Each path below is one point turned by a fixed rotation once a step. After each direction that follows a path, write how fast that rotation turns it, in degrees a step (0 if it stays still).
Each turn is a multiple of 5 degrees from 10 to 175, or 0.
Each row of a path follows its step; steps can be skipped.
Rotation 1:
step 0: [ 24   4 -44  -9  12  18  14   6 -17  13  -8   5 -12  10  34   8  18 -12
  18   6  -3 -11 -14   1  -5 -14  22   0 -18  -7  -5 -18 -14  21   6  -6
   5 -16  20 -10  12 -17 -38   3 -26   4   3  10   5   5  -3  -2 -13 -25
 -20   1  -3   9]
step 1: [ -9  -2  13   8   0   8  -6  -6   6   8  21   9  -4  -7   7  12   1   5
 -39 -10 -10 -30 -10  -5  -5 -33  16  -5 -17  13  -1  -5  -1  -7  -2 -34
   3  -8  -3  -2 -31  11 -26 -19 -22 -27  -7   9  -5  24 -14  16 -28   9
  -3  20  -4 -16]
step 2: [-26 -21  10  12  -4  -4 -15  10  -4  -1   4  -5  -8  -3 -11  -2  -2 -17
 -20  31   5  15  16   1  30   1 -17 -11   8   9 -34   3 -25   5   3  -2
 -13  -8   6   4 -43   5  -2 -18  -7  33  -5 -32 -10  -3 -10 -13 -21  -1
  11  10  16 -10]
step 3: [ 23 -18   0 -28  -2 -21  25   4  10 -11  -5   5  -8  27  18  22  -6  -2
  12  17  11   3  29  12  -6  -7   5 -18 -23  -2   2   1 -22 -18  19  16
 -15 -10  10 -17   8 -31  11  -8 -13  17  11 -15 -38  -8  -7 -11  -3 -16
  -2  -9   1  11]
step 4: [ 16   4 -21  21  -8  -4  -9 -16   5   5  25  18   0  11  18 -12 -15  18
   3   9   3 -16  -8  -4 -13 -33  -4  10  17  12  20   7  24 -55  21 -19
   5 -10   5   0   9  -2  12 -22 -15  -7  -1 -11 -24  11  12  11  10   2
 -12   5 -11   4]
step 5: [-21 -15 -11  15 -29  15 -44   0  -1  16  29  11  -8  14 -15  -1  13 -13
  -6  31  -4  -9   4  -7 -13   8  -3  -5  27   8  -3  28  -6 -10   7  17
   5 -18 -19   2  -5 -13  -3   8  24  -1 -24  -7  28  -5  10  -4   4 -16
  -2  15  -5 -19]
step 6: [ 19  23 -24 -10   7  15  12   7  13   4  -1  -5 -17   3  12  29  -7 -23
   1   5 -16 -15  19  -7   1   4   8 -35  18  -1 -20  25 -23  41  -4  17
  -2  -2   2  -6  13 -20   9 -10   6  15  19   8  -2 -12   8  18  13 -16
 -10   5 -10 -23]
step 7: [ 28  14 -13  13   9  18  -5 -10 -21  17   0  11 -22  -4   1  16   3   2
 -27 -22 -22 -22   2   0  15 -25  18   8   4 -24  17  -3  -1   5   2   2
 -11  -3  -1   2 -16  16  10  16  -3 -11  15 -11 -51  14  -5  22   6  11
  -7   8 -16  22]
step 8: [-29 -11  -9  14 -12  19 -27  -2 -18  -5  23   2 -22   8 -15  -4  10  -5
 -15   7   4 -15 -11  12   5   1 -28  26 -26  16   0  -6 -28  -2 -19  -9
  33  -5   6 -17 -22  11   3  10  12   2   1 -10 -20 -24  22  10 -16   3
  16  -2   9  11]
Directions:
[-4  3  5  0 -5 -4 -2 -2  7  3 -2 -2  0  4  6  9  3  5  0 -5 -5 -1  0  1
  2 -3  2 -3  5 -1 -7  2  4  5 -8 -4 -1  0  1  5 -5  0 -5  1  2  4 -3 -1
  4 -1 -6  1  4 -4  2  6 -4 -6]  80
[ 2  2  0  3  0  5  5 -3  4 -9  7 -7  0 -3 -3  3 -4  5 -1 -5  1 -2  0  3
  1  1 -2 -2  3  3  1  9 -3 -5 -2 -1  2  4  6 -2  1  6  0 -5 -4  0  7 -2
  6  0 -7  3  0  1 -8 -2  3 -2]  145
[  0  -1  -3   4   3   8   7   2  -2   2   4   1   1  -3   2   1   2  -8
   1   1  -5   0   0  -1  -1   1   5   4   5   8  -4   1  -4   6  -4   7
   1  -2  -3   2   3   4  -2  -2  -4  -6  -3   4   0   5  -8   0   1   0
   6  -2 -10   2]  60
[ 5  5 -1 -2 -6  6 -8  2  3  9  6  3  2  0 -5 -3  5 -3  4 -2 -3 -3  1 -5
 -1  0  3 -4 -3 -1 -1 -1  2 -1 -7  4  2 10 -1  1  6  0 10  0 -2  3  1 -3
  1  0  1 -2  6  0 -5  1 -1  0]  45
[ 0  4  3 -1 -1 -3 -8  1  1 -2 -3 -5  3 -4 -3 -7 -2 -7 -6  6 -3 -1  3 -3
 -4 -4 -1  5  0  7 -2  4 -1  0 -3 -6  2 -2  3 -5 -1 -7  1  3 -1 -9 -1  4
  7 -2 -4  1  1  1 -2  7  3 -4]  95
[ 2  3  2  3  8  7  1  1 -6 -2  5  3 -2 -6 -4  5  3 -3 -7 -1 -6  0 -5  6
  0 -4  4 -5 -3  0  3 -7  1  7 -2 -4 -4  0  5 -2 -3 -4 -4  6  3  1  4 -3
  4  0  6  0  0 -1  0 -3  2 -5]  55
Rotation 2:
step 0: [ -8   5   3  10  17  -7   4  14  12 -18 -11  -7  23  24 -14  11  11  -4
  11 -13 -14  -1  -4 -18   3  -5  18  -7 -15  18  34   0   4   8  25  -9
  11  -7  25 -22  27   5  20   8   4   0  -9 -12  18  -9  11   1   6 -12
  15   2  24  31]
step 1: [  4  15  -2   5   2   0   2  -2   6  15  -8 -21 -13  21   4  -2 -16 -11
  -5 -21  -2 -15   8  -8 -29  10 -12  -2  -4  13  -5   5  -1 -12 -22  -4
 -12   5  16   3   6  38   6 -19  -1   7 -20 -29  38 -27  11  -6 -12  -1
 -17  21  -5 -15]
step 2: [-16   9  -1 -17   1   5  11   1  17 -20  44   7   9  23 -31  10   6 -23
  -8  -6  15 -10   3 -18   4  -7 -22  13  19   1 -18   9  -1   6   9   8
   2  10 -19   5 -10 -16  -7  -5 -13  19   0  -2  37  -9 -13  -2   5   5
 -15  -6 -18   0]
step 3: [-41 -12   7   5   0  19 -20   4  28   0  -3 -19  -7  -7   5  13  16   2
  -4   1  11 -11   5 -21  -8   7  10   9  14  -4  -8  -4  -5   2  24 -12
 -11 -17   9 -22  14  -6   3 -36  18 -13   5   3   5   8   3  13  27  21
  18 -19 -14  -3]
step 4: [-37 -23 -13   6   2   5  -5  -2   1  -6  -3  -4  -1  -4   9 -21   3  -6
 -25  20  -7 -19 -31  -2  -8 -14  21   5  -1   5  13 -12   6 -13 -19 -18
   5  -3 -13  -6  15  10  -7 -10  -7  19  -1  -7  15  16  24 -44 -16 -10
   0   4   4  -8]
step 5: [-36  15   7 -26  -6  -3 -22  -5 -13 -11   8   1   6  10  39   0 -23   6
  14   7  20  24   7 -14  14  -2  10   7  18   1  12  18  10  -8   8   3
   0  -6  -1   9 -15   8  -4  17 -16   3 -11 -16  33  -6  -9  -7 -13  -8
  11   5  20  11]
step 6: [ -3  10  17  32   4  -6 -16  27  14   7  19   3  -5  -4  -4  -1   9  -4
  15 -15  -5  18  17 -29  -8  10  -4 -15  -3   3  12   4   7   2  -9  -7
   6  -9  10 -25  18 -10  -7   0  -4  19 -24  35  23  -8 -16   0  -4 -14
  29  18   6  -9]
step 7: [-35  17  -9  20   0  10   9  20   4   6   0   4  -8  11 -17  -6  -2   6
 -12  13   4   3  13  21 -12 -11 -20  11  -9   8  17  20 -10 -26 -14 -19
  11  10  13  -2   2  -6   7 -16   2 -11  -3 -15  16  13  -1  24 -16  -9
 -15  21 -27 -30]
step 8: [ -4   7 -12  11  11  16   8  -9  17 -29  11 -18  -1 -14   4 -11  22  -8
  -5 -15  17  -1 -17  24  18  -4 -19  35  31 -15   0  16  15  -3  -1   1
  13   6  -3   0 -22   5   8  15  -2   5  -6 -12  18  -1 -10  -8   5  14
  32 -13 -13 -16]
Directions:
[ 2 -2 -1  1 -1 -2 -2  2  5 -5 -2 -3  4  2  0 -2 -6  2 -2 -6 -4  0 -3 -2
  3  2 -1 -3  1  4 -2  3 -3 -2  2  2 -1 -9 -2 -4  7  7  7 -1  4 -7  0 12
  0  2 -7  1 -4  1  1 -7  2 -4]  125
[ 6  2 -4  1 -8  4 -4  5  0  4  2  0  0  9 -1  3 -1 -2 -4 -2 -3  4  2 -4
  3  0 -8  0 -3  1  4 -3 -3  1  2  4 -3 -2  5 -2 -2 -2 -5  6  2 -5  2  0
  3 -8  0 -3  1 -2  1  8 -8 -6]  70
[ -1  -1   2   0   0  -9   3  -5   1   4   0   1   4  12   4  -7   3   7
  -1   4   3  -2  -4   2  -1  -1  -5   4  -1   1  -4  -6   2  -4  -3   1
  -1   3  -8  -1   2   1  -1  -1   4   1   1  -2   0   4  -2   1  -4  -4
  -7   5   2 -10]  125
[ 6 -3  0  0 -4  5 -1  0 -5 -6 -9  6  5  2 -1 -1  2  2 -2  1  2  5 -1 -1
  1 -1  1  7  4 -9  3  0  0  3  6 -4  7 -2  2 -4 -1  7  2 -4  5  3 -3 -2
  0  8  6 -6  2  2 -1  2  0 -3]  80
[  1   8  -3  -4   9   0  -3   1  -8  -4  -6  -1  -3   2   5  -2   6   2
   0   3   2  -3  -5  -3   2  -5   3  -1   2   3  -4   0 -11   1  -5   2
   1  -9   4  -3   5  -1  -4   3  -1   2   3  -1  -2  -1  -5  -4   1   1
   1   5   1   3]  70
Rotation 3:
step 0: [-26  -3  28  17 -14   7   1  15   2   3 -26   6  35  15   1   8  10  -3
   1   3 -10  -8   1   1 -22   7  -7   7  18   9 -17 -14   8  28   0  -7
 -10 -17   4  -2 -12   2 -11 -12   5  22 -28  -1  -6 -12  13  -4   1 -17
 -14  54 -28  -8]
step 1: [-21   6   0  30   0   8   3  13 -28 -13  25  -2  10   1 -10  26  17  21
  20 -16  22 -18  -7  16 -29  20  12  -4  24  -4  17  13   2 -13   3  33
  -1  -5   4  -4  -4  -4  -1  -9   7   4 -40   0   6  -3   8  30  -4 -10
  -2  19   7 -18]
step 2: [  0  -9  -6  39  -2   5  12   4 -19  -6  12 -19  -4   3  19  15  -8  -6
 -14 -13 -10 -12  -8 -18  14  -2   6   1  31  18   6   2 -12 -11  16   5
   7   3   2 -34  -1  11   7  -4   2  -2   9  52  31   4  -3  31   7  10
  -1   4  22 -23]
step 3: [ 10 -14   9   1  11  13 -26  23  -2  -9 -25 -45 -10  -7  15  -6  -4 -32
 -28   6   5 -13   6 -13  11   7   0 -18 -11  20   2  -5 -18   4 -19  31
 -10 -21   1  -5 -19 -16  12 -15  17  15   5  30  -3   2   5   3   4  23
   4   7  -3 -10]
step 4: [ -7  -4   2  11   9  -1   6  24  -9   7  14 -10  23   8  -5  -8   0 -14
  10   5 -11 -26  19   1  -2  22  -3  32 -20  30   2 -15  16  -4 -27  12
   8  -2  -9 -13 -26 -28  22 -11  11  30  13  -5 -30 -21  22  -4  -6  -3
  13 -19  -5   4]
step 5: [-21  -8 -13   7  20  15   2  38   0  11   8   9  23  11  -1  13  10  25
  13  -3  17  11   0   9  -6  -3  11  35  18  31 -15 -16 -20   1 -35 -14
 -18 -10 -14  -7   1  24   0  -3   6   2  25  -2   3   8  32   4 -14 -16
 -10   0  -1   0]
step 6: [-35   9  32   4 -20  23 -21   3   9 -13  22  12   7  16  19  16  -1  12
   3   9  10  11   0   8 -13  10  12 -26  24  24 -31  -3 -20   9   1  15
  13   6 -14 -34   2  11   4  -6  18  -2   5 -10   9  17  11 -15  -1  19
 -14  19   1  -8]
step 7: [-38   6   5   7  -1  20  -6  22 -10 -16   8 -37  19 -14  13 -15   6  -5
  14  -8  -5   0  -8  41  -2  -1  -6 -11   7   2   7 -21  27  12  21  26
  23   2  -5  -8  14  -5  15 -19   5   0  -5   9  32  -3 -17  -8  20   7
  -1  12  14  -7]
step 8: [-13  -5 -14  14  38   7   4   1   9  -8  -1 -16  13 -21   1 -13   3  -9
  28  38  -4 -28  -2   0  -2  14  -8  12 -21  -2  19  -6  -4  -9  30  24
  -3 -17 -13 -18  -2  20  23   4  -1  -9   1  36  17  19  16  24   8   6
   2  -2  -8   3]
Directions:
[ 1 -7 -3  2  5 -5  0  7  3 -2 -2 -6  2  0 -1  1  5  1 -3 -5 10  6 -3  9
  1  0  0 -7  0 -6  1 -2 -2  1 -8  2 -8 -4  0  8  0  5  0 -4 -2 -1 -3  2
  2  2 -3 -1 -2  2  0 -1  0  7]  160
[ 6 -3 -2  6 -1  0 -5  2  9 -3  0 -1 -6  3 -3  0 -3  5 -4 -1  3 -4 -5 -2
  4 -3  0  3 -7  0  0  3  4  3  1  8  2 -1  0 -3  0  1  5  3  3 -3  6  4
 -3 -5 -5  5  0 -6  9  5  1  1]  60
[ 5  3  7  5 -3 -2  2 -2 -1  4 -3  1  0 -1  4  0 -6 -6 -1 -3  6 -1  8  0
 -6 -1 -8  3 -3  4  4 -1 -1 -2 -1  4 -1  0 -5  8 -2 -4 -1 -2 -1 -5  2  7
  0  4 -3 10  1  1 -2 -8  3 -2]  55
[ 3 -4  0  4  4  0  0  1 -3 -5 -1 -1 -3 -2 -3 -5 -5  0  3  6 -5 -1  4 -1
  0  3 -6  9 -2  0  0  1  7 -1 -2 -4  0 -9 -1  8  1  0  3  0 -1  0  0  0
 -3  2  2 -4 -4 11 -1  9 -2  5]  80
Rotation 4:
step 0: [ 19 -15 -19  -6 -15   2   1 -20   3  14   0   8  -8   1 -18  12   7  16
  20  -7  10 -16  -5   0 -13   1 -34   0  19  16 -15  23   3  12   0 -12
 -20   7  12  17  -6  20   1 -15  13  -3  31 -10  -5  -4  15  13 -20   7
   3   1  13  -3]
step 1: [ -7  11 -14   0 -18  12  12  -6   6  -8 -29  -4  14  -1  -8  -9  -9  20
   6 -25   0  -6   1 -18  -5  -8   4  10  -9  -6 -23   8  -6  23  -1   4
  -8   1   2  12   8  29  37  -9  -6  15  38 -10   6 -12  16 -10   3  -1
   1  -9 -10  -2]
step 2: [-17  27   2  -5 -11  16  19  -8   5  -8 -16 -11   1 -27 -14   3 -17  10
   2  -5  -7   9   2   3   1  -7   5  -8  12 -21  27  16  -9   8 -10   8
 -13   5 -18   3  -5  35  -3 -13   0  -1   1  16 -19 -14  27   4  14  23
  12 -13   4  10]
step 3: [-23   8 -15  -2   7  -5   4  -9  -3  13   0  15 -10  -5 -20  27 -13  12
 -13  -8   7  -7 -42   6  -4  -1  19   1  17  -7  17  19   7  10 -12  -5
 -27   4  -7   2 -16   0 -12 -20  12 -19  20  11 -15  -3   1 -11   7  -6
  -6  -7  -5 -19]
step 4: [  6  12  -1  16 -12  -1  18  17  -9 -25   2   5  11  -2 -28   8 -10  -5
  12  -3  -9   1 -15  -2   6 -23   3  14  -9   9 -15  17  12  11  -4  10
 -25   6 -13   8 -14   2   1  -3  -6 -24  11   0 -14  -9  -2  -9 -17 -44
   5  -1  -7 -20]
step 5: [ 28  13  12   0  -8  -4  18  10  -4  -7 -14  -3 -13 -26 -15 -15   1 -12
  23  -3  -1  -9 -12   8  -9 -33   1  -2 -29 -14   3   4  15   9 -12   4
 -26  -4  15 -19 -20  20   3 -11  -6 -10  10  -1 -10  27  -1  17  -2  10
   7   5  -1  -4]
step 6: [-11  18  -3   6   3   4  20   8 -19 -20 -10   1 -10 -20  23  -9   9  -2
  -5   5 -10 -13 -23  -7 -13  -8  15 -12  -6 -10  -7  32  11  17 -14 -36
  -9   0  13  -9   7   2   5 -17  -5   4   4  14   8  25  -3 -16   7   5
 -15 -11  22  -5]
step 7: [  5  13 -13  24  -6  12  -3  26  -1 -17  -1  13 -10  -9  30   5 -10  -4
  10   4   0   4 -21 -18   3  -1 -10  -2 -10  -4  16  28   8  24  14   0
 -10  11  -3 -10   6 -15 -20 -26 -16  -2 -14  -3 -19 -20   6  -6 -17  -1
 -14 -19   2  14]
step 8: [  7 -11  10 -11 -10  24 -11   3  12  -9   3   8 -12   3   6 -11  18  12
  19  -1  -8 -13 -37   8  -9   6  -8  23   1  13  -2  15  13  12   5  -1
 -16   7   1 -21 -19   1 -31  -2 -15  19  12  -4 -20  -4 -10   1 -26  16
   9  -5 -10 -10]
Directions:
[ 8  1 -1  0 -2  1  4 -4  2  3  6  3  0 -5  2 -1  3  1  3  7 -8 -1  6 -1
 -2 -8  6  4  0 -2 -7  1  1  2  4  3  2  0 -2 -2  2 -1  8  3  2 -1 11 -2
  4  6  0  6  1  2  5  0 -2  4]  85
[ -3   0   1  -1   3  -5   1   0   2   2   0  -6   1  -8  -6   0  -9   3
   0   0  -5  -5   2   2  -1   3  -2   3   9  -3   6  -2  -3   2  -5   3
  -2  -3  -1  -1  -3  -1   5   6   3   2   6  -2   1 -12  -1  -1   5  -5
   1   0  -2  -2]  40
[ 5  0  0 -3  1  9 -1 -5  1  2  1 -2 -7  1 -5  7  4  1  0 -8  0  2 10 -1
 -5 -1  7 -3  4  4  4 -3 -5 -2  1 -2  1 -2  3  4  3  4 -1 -5  4  2 -1 -7
  5 -3  4 -6 -4 -4  2  0 -2  1]  25
